One turning vector, and how many steps it has turned
The counts run from 0 to 411.
[112  98 127 140  95 118  86 102 100  95 128 107 161 122 149 111 105 183
 146 126 131 139 149 150 101 116 149 112 205 134 119 151 111 103] -> 214
[116 128 154 145 134  99 149 145 112 110 154 144  91 102 126 158 130 152
 147 136 182 143 160 124  67 128  93 152 159 110 124 162 164 169] -> 193
[159 139 102  85 112 156 129 158 151 134 134  43 123  90 133 124 123 112
 102 140 170 125 128 112 155 119 119  86 112 134 110 105 135  92] -> 389
[102 139 191 136 137  99 131 111 118 107 162 166 123 155 106 126 115 160
 103 130  87 128  87 114  87 102 127 158 149 159 112 111  82 125] -> 280
[139 158 156 104 140 132 102 122 101 131 114 174 121  90 116 149  72 100
  90 151 138 177 109 121 157 161 119  91 121 106 114 121  89 113] -> 23
[155 132  89 124 138 135 169 124 137 152 115 164 136 115 121 158 130  66
 150 120  98 150 131 145 141 163  90 159  96  64 150 139 142 132] -> 166
[140 152 115  82 131 116 119 121 176 139 115  68 130 115 107 111 120 138
 112 134 161  95 114 161 122  91 141  64 114 149 118  95 156 116] -> 398
[149 167 131 120 161 121 143 129 179 118 132 120 104 190 149 130 165 103
 141 124 149 105 120 131 120  54 108 130  86 109 137 140 125 153] -> 253
[128 146 124  97 139  92 143 130 184 154 116  73 132 138  99 113 136 147
 120 107 132  90 118 170  90  76 127  92 112 148 123 101 158 136] -> 404
[134  96 103 139  96 124 118 125 113 121 119  75 172 143 174 116 127 146
 151  85 109 153 156 142 118  92 113 137 172 110 128 167  90  93] -> 223
[140 147 145 132 133 147 138 154 106 124 129 164 117 112 143 172 107  99
  95 133  83 179  93 104 144 157 102 170 121  93 125 109  76 124] -> 13
[151 124 133 118 142  84 123  87 110 199  80 135 143 110 123 165 128 118
  99  83 149 155 118 134 156 106 114 119  95 110 153 153 116 109] -> 313
[138 154 135 116 151 120 125  90 135 110 133 197 101 109 109 143 110 104
 140 171 185 127 144 152 116 157 119 108 126  91 135 151 175 157] -> 181
[140 157 153 107 140 137 104 127 100 127 116 173 121  89 117 152  75  97
  93 154 132 180 107 118 158 165 119  98 120 105 115 116  87 112] -> 22
[149 148  98 116 146 148 137 119 134 123 125 187 109 101 106 151 120  72
 156 169 150 141 137 135 148 178 113 119 101  74 140 137 163 142] -> 174
[154 165 123 109 155 124 124  99 180 116 120 123 120 192 155 118 153 102
 137 125 153 103 123 147 134  54 122 109  92 106 140 146 124 140] -> 249
[146  83  94 195 119 171 108 165 145 128 100  89 139 159 166 124 141 134
 113  96  85 124 140 120 131 157 138 163 136 120 124 130 136 151] -> 74
[152 145  92 118 143 149 146 127 132 130 124 179 114 102 107 154 124  68
 158 160 136 145 137 133 151 179 106 129  96  71 142 137 157 140] -> 172
[118 113 141 131 115 126 131 144  80 144 146 138 138 107  96 146 119 127
 113 127  79 169  96  74 149 142 118 157 133 139 118 118  62  76] -> 293
[121 115 131 124 114 131 119 131  78 148 136 143 143  99  94 145 112 123
 111 135  89 168  96  78 167 148 130 138 129 137 121 116  67  67] -> 296
[154 128  66 117 114 170  99 135 139 115 111  84 151 151 155 112 143  97
 166 135 125 138 141 124 179 101 137  95 119  98 134 146  98  88] -> 235
[105 104 103 124 101 118 158 150 126 156 144  83 142  96  83 142 157 161
 146 120  71 113  97 116 112 128 133 164 136 152 134  80 136  98] -> 137
[107 126 183 140 129  98 146 126 106 125 161 152 129 144 110 136 118 152
 102 114  77 146  94 101  94 108 111 174 147 153 115 118  70 112] -> 284
[108 122 160 102 115  86 161 108 145 150 166  86 129 112  89 124 146 173
 115 113 129  93 110 130  81  92 121 142 137 177 124  98 148 114] -> 127
[147 122 101 118 129 110 159  76 142 161 103 162 169 129 125 141 118  97
 130  97  68 132 116 180 125 142 111 159 120  85 153 128 131 116] -> 158
[135 153 141 117 150 114 126  88 134 109 134 196 100 109 112 144 110 110
 138 167 188 127 145 153 109 152 118 111 130  93 135 152 174 159] -> 182
[113 132 108 125 137 106 165 171 179 157 127  81 123 147  80 119 158 140
 145 106  89  96 122 146  85  95 117 130 106 139 125  98 153 147] -> 411
[115 116 149 136 117 120 142 148  82 141 152 138 137 115 100 147 120 132
 111 119  75 168  97  76 136 134 111 166 136 141 118 119  62  84] -> 291
[ 99 112 119 143 131 122  90 177 108 175 101 104  96  96  76 144 151 160
 125 128 173 141 165  95 140 141 143  88 126 131 127 144 149 137] -> 48
[111 128 167 173 150 124  83 109 145 142  88 156 108 146 127 134 135 158
 129 113 142 114 145 160 103 149 152 111 122 128 140 125 172 208] -> 339
[156 144 151 106 129 158 160 157 151 116 184  84 102 115 115 108 125  87
 123 148 171 120 132  87 133 136  92 109  86 155  99 111 140 126] -> 108
[142 128 109 147 148 120 116 153 119 188  75 120 106 101 111 178 159 116
 140 109 159 149 127 112 162 134 124 113  73 105 154 131 153 155] -> 323
[105 105 114 120 103 110 165 148 129 156 150  79 139  99  85 143 160 166
 139 113  80 111 100 115 102 117 126 167 137 157 133  84 137 103] -> 135
[149 124 134 116 141  84 121  80 109 196  82 139 145 111 123 162 125 118
  96  85 148 155 116 135 157 108 117 116  97 113 151 151 114 103] -> 312
[128 144 175 107 147  80 123 123 108 176 109 142 115 100 106 148  99 126
  88  99 177 170 150 132 119 119  94  92 117 114 121 161 113 133] -> 34
[148 124 135 111 137  87 114  71 106 191  84 145 151 108 119 155 117 121
  92  93 143 154 111 137 162 111 125 113 105 117 149 148 107  93] -> 310
[108 107 173 188 131 147 115 152 135 132 125 132 109 151 150 131 141 149
 126  93 109 131 165 130  88 165 119 161 139 124 124 133 146 203] -> 348
